(in the rows, 128 means zero)
Each path is a new rotation, seen through one point. The rows after it are directions, each followed by how far the rotation turns it, in deg/step (0 if it stays put).
Each turn is a multiple of 5 degrees from 10 to 175, or 0.
Each row of a path follows its step; steps can be skipped.
path 1
step 4: [109 115 127 131 125 119 126 134 119 125 127 141 115 128 125 135 124 123
 124 124 127 122 128 122 118 141 130 114 137 121 122 128 121 129 128 130
 111 114 135 129 123 145 127 125 132 114 128 127 119 129 115 142 124 135
 127 122 146 135 137 139 138 111 128 127 123 121 136 120 135 134 116 118
 120 137 123 130 123]
step 6: [126 120 144 134 129 137 129 106 136 136 130 129 127 128 124 118 133 135
 126 125 131 112 129 123 113 139 133 126 131 129 119 128 122 129 123 136
 126 125 137 138 132 141 129 114 137 124 135 119 130 121 111 132 114 142
 131 130 128 126 122 121 119 126 123 126 117 123 134 113 112 135 129 135
 121 112 140 117 120]
step 7: [126 120 124 143 120 133 126 125 133 124 134 125 127 131 138 127 131 121
 109 127 122 119 134 138 121 138 138 138 137 135 138 146 138 118 119 134
 114 129 115 140 127 128 119 128 129 126 132 130 124 130 114 133 123 144
 140 140 122 127 136 133 138 118 133 131 128 117 133 125 143 117 120 116
 118 115 133 131 128]
step 8: [131 124 135 134 133 136 128 124 131 114 148 113 137 139 147 111 119 127
 139 127 124 128 124 138 115 131 124 135 120 130 142 136 128 139 118 127
 111 119 138 138 122 144 124 123 131 119 126 135 121 139 120 117 127 125
 125 135 127 132 128 133 127 127 123 130 118 134 127 133 129 143 123 130
 132 123 118 116 119]
step 14: [135 113 149 130 128 131 149 118 140 123 141 133 130 135 127 134 118 123
 143 128 121 122 132 114 108 120 124 121 130 129 128 123 120 132 116 120
 122 122 134 128 127 137 129 132 131 129 135 127 117 128 134 115 120 142
 121 139 131 132 127 137 123 121 122 123 132 126 135 113 120 133 129 121
 128 126 114 118 134]
step 16: [115 131 124 132 121 128 130 105 129 124 125 111 124 132 130 122 114 120
 135 126 125 119 133 135 120 120 123 131 132 131 136 130 126 143 126 122
 127 131 132 133 126 130 130 127 128 112 135 116 128 119 121 116 130 135
 140 124 123 130 148 145 131 137 121 134 126 142 127 123 143 134 125 120
 115 111 128 116 134]
step 17: [139 120 134 126 126 132 127 106 125 122 130 131 119 124 138 133 109 126
 116 132 127 124 126 116 121 129 128 132 136 131 114 137 126 118 125 129
 121 118 137 126 133 129 118 124 143 137 125 116 116 141 118 137 122 130
 128 131 134 126 136 133 121 125 121 132 108 141 129 121 126 138 115 126
 117 123 133 114 115]
step 18: [117 129 129 140 123 127 136 123 130 113 121 116 126 131 143 144 128 110
 123 128 139 108 128 134 126 143 130 146 130 132 123 136 129 109 115 130
 118 132 114 133 117 132 134 128 126 121 129 125 128 128 128 131 123 134
 132 129 127 135 133 149 134 123 122 126 129 127 132 128 129 129 134 134
 130 132 119 122 108]
Speeds:
[127 127 128 127 130 128 128 132 126 129 131 128 128 128 127 129 130 127
 130 125 126 127 129 128 124 130 131 125 128 128 126 126 127 130 129 128
 129 127 127 132 130 124 128 128 131 126 130 128 129 129 128 127 127 133
 128 127 127 125 127 125 126 125 127 128 129 125 128 126 127 128 132 124
 128 128 128 129 130]
45
[127 128 128 124 127 130 128 128 124 129 126 129 127 126 130 128 123 129
 130 129 128 128 131 126 129 128 130 126 127 129 130 125 128 126 126 128
 128 129 128 125 128 129 132 127 127 126 130 131 126 127 129 127 128 126
 124 128 128 127 128 127 132 125 130 127 126 126 126 127 125 126 129 128
 127 126 127 130 133]
35
[127 127 127 126 128 128 132 124 126 125 129 128 128 125 125 128 129 126
 126 131 129 126 129 127 128 132 124 126 130 128 125 129 126 126 128 126
 126 127 126 129 130 130 127 126 127 129 125 129 130 125 128 131 130 129
 128 128 126 128 128 125 129 127 129 127 126 124 130 132 129 125 129 127
 129 130 130 131 127]
130
path 2
step 0: [112 126 128 132 130 134 114 122 132 127 137 127 129 127 132 130 123 125
 134 142 130 116 118 140 122 139 126 115 131 131 130 139 127 129 125 137
 135 133 120 118 127 118 134 127 118 122 131 120 126 129 140 115 135 121
 144 135 122 136 133 110 103 142 130 128 129 127 132 122 130 109 128 128
 121 135 128 131 128]
step 3: [144 120 133 128 137 121 136 111 126 144 130 121 115 118 110 132 129 125
 130 134 131 118 131 127 129 145 133 123 128 119 125 123 134 115 125 135
 131 131 128 127 114 123 117 122 133 122 125 128 112 141 122 123 123 140
 135 120 134 125 128 120 119 141 136 128 142 126 116 125 121 127 119 120
 130 118 129 125 137]
step 10: [117 125 137 124 143 138 131 123 140 132 135 124 126 134 137 136 126 126
 134 141 118 122 118 126 126 121 140 117 144 120 121 134 118 132 134 138
 122 125 119 135 128 125 116 130 114 125 130 131 134 140 132 119 134 121
 147 122 129 132 126 126 114 136 120 127 120 141 127 116 120 116 119 126
 133 138 127 117 132]
step 11: [129 128 123 129 136 137 118 114 128 138 117 119 125 133 122 121 126 132
 145 134 127 117 129 125 133 136 132 126 148 133 134 129 115 121 124 137
 125 133 119 130 125 126 121 134 128 128 131 141 123 138 137 125 118 122
 130 143 124 119 139 124 116 128 123 125 135 142 127 145 148 123 125 133
 142 128 119 120 126]
step 19: [139 128 132 133 148 134 118 118 119 116 121 124 113 134 121 130 131 128
 134 136 120 129 132 132 125 132 127 119 119 116 123 131 130 123 128 126
 137 128 106 126 120 129 129 131 121 126 121 128 127 131 109 135 129 123
 134 124 125 127 134 123 111 139 116 126 118 132 120 131 127 115 118 124
 144 126 134 147 133]
step 20: [136 126 120 126 141 133 131 127 141 129 142 121 129 133 120 138 127 142
 146 129 127 123 128 125 120 123 134 126 141 126 121 127 130 128 136 140
 132 119 120 138 133 131 128 132 120 120 123 134 122 138 128 127 135 131
 141 112 125 125 121 135 120 139 131 105 140 139 116 133 124 118 113 131
 135 116 128 123 137]
step 22: [126 123 132 124 145 130 120 117 136 130 130 120 122 137 118 131 134 122
 135 130 116 121 127 125 125 127 139 126 139 109 127 123 128 133 122 136
 141 131 115 119 126 128 136 129 124 133 128 129 130 133 142 123 125 134
 142 131 137 145 122 129 123 133 133 135 144 140 121 126 135 136 119 138
 107 132 132 123 118]
step 24: [130 131 122 131 139 132 107 128 124 134 135 125 111 133 117 132 132 121
 127 143 125 134 135 119 129 129 142 137 127 121 132 123 137 131 128 135
 131 132 117 131 124 112 130 130 142 115 129 130 107 131 122 118 123 124
 129 130 111 126 130 136 119 134 138 131 132 122 123 135 118 138 116 135
 127 115 139 122 130]
Speeds:
[129 128 127 127 130 130 127 130 128 129 128 127 128 124 130 125 126 127
 125 128 130 132 129 128 128 130 130 129 125 130 127 128 127 128 126 130
 130 126 128 129 128 125 129 129 130 125 129 125 127 126 130 130 129 126
 130 132 128 131 128 132 128 128 125 127 129 130 131 126 129 126 128 126
 123 127 130 127 128]
45
[128 125 127 125 127 126 130 127 130 130 127 126 125 126 129 128 131 129
 129 125 130 128 129 128 130 129 125 128 126 130 127 127 122 126 126 128
 125 126 130 129 127 129 128 126 132 127 129 129 126 129 130 127 127 130
 129 128 130 125 127 128 124 127 129 126 126 127 128 131 127 127 129 125
 130 131 128 128 127]
145
[129 126 126 130 126 128 127 128 127 130 128 131 125 130 131 128 129 127
 130 126 129 133 130 130 125 130 132 127 130 127 127 130 127 128 132 128
 130 124 128 127 126 129 131 126 124 128 131 129 130 130 128 129 130 130
 127 128 129 128 128 126 126 128 126 126 130 127 130 128 130 127 128 129
 130 131 128 126 128]
35
[126 130 126 129 127 128 127 130 129 128 125 127 131 126 130 126 125 131
 129 128 125 128 125 129 129 126 130 130 126 127 128 127 127 128 126 128
 130 127 130 131 131 125 128 128 128 129 132 132 126 130 128 128 129 128
 124 129 125 127 129 129 129 128 128 125 128 129 127 133 128 131 127 129
 129 127 127 126 132]
115
[126 127 127 129 127 130 128 127 125 128 126 131 129 130 128 127 127 129
 131 127 130 125 132 133 127 129 127 129 128 127 128 128 128 126 126 125
 132 132 127 130 130 128 132 127 129 130 126 126 127 131 127 126 126 126
 128 130 129 128 125 130 130 130 129 128 128 129 129 128 129 125 125 124
 128 129 129 129 130]
95
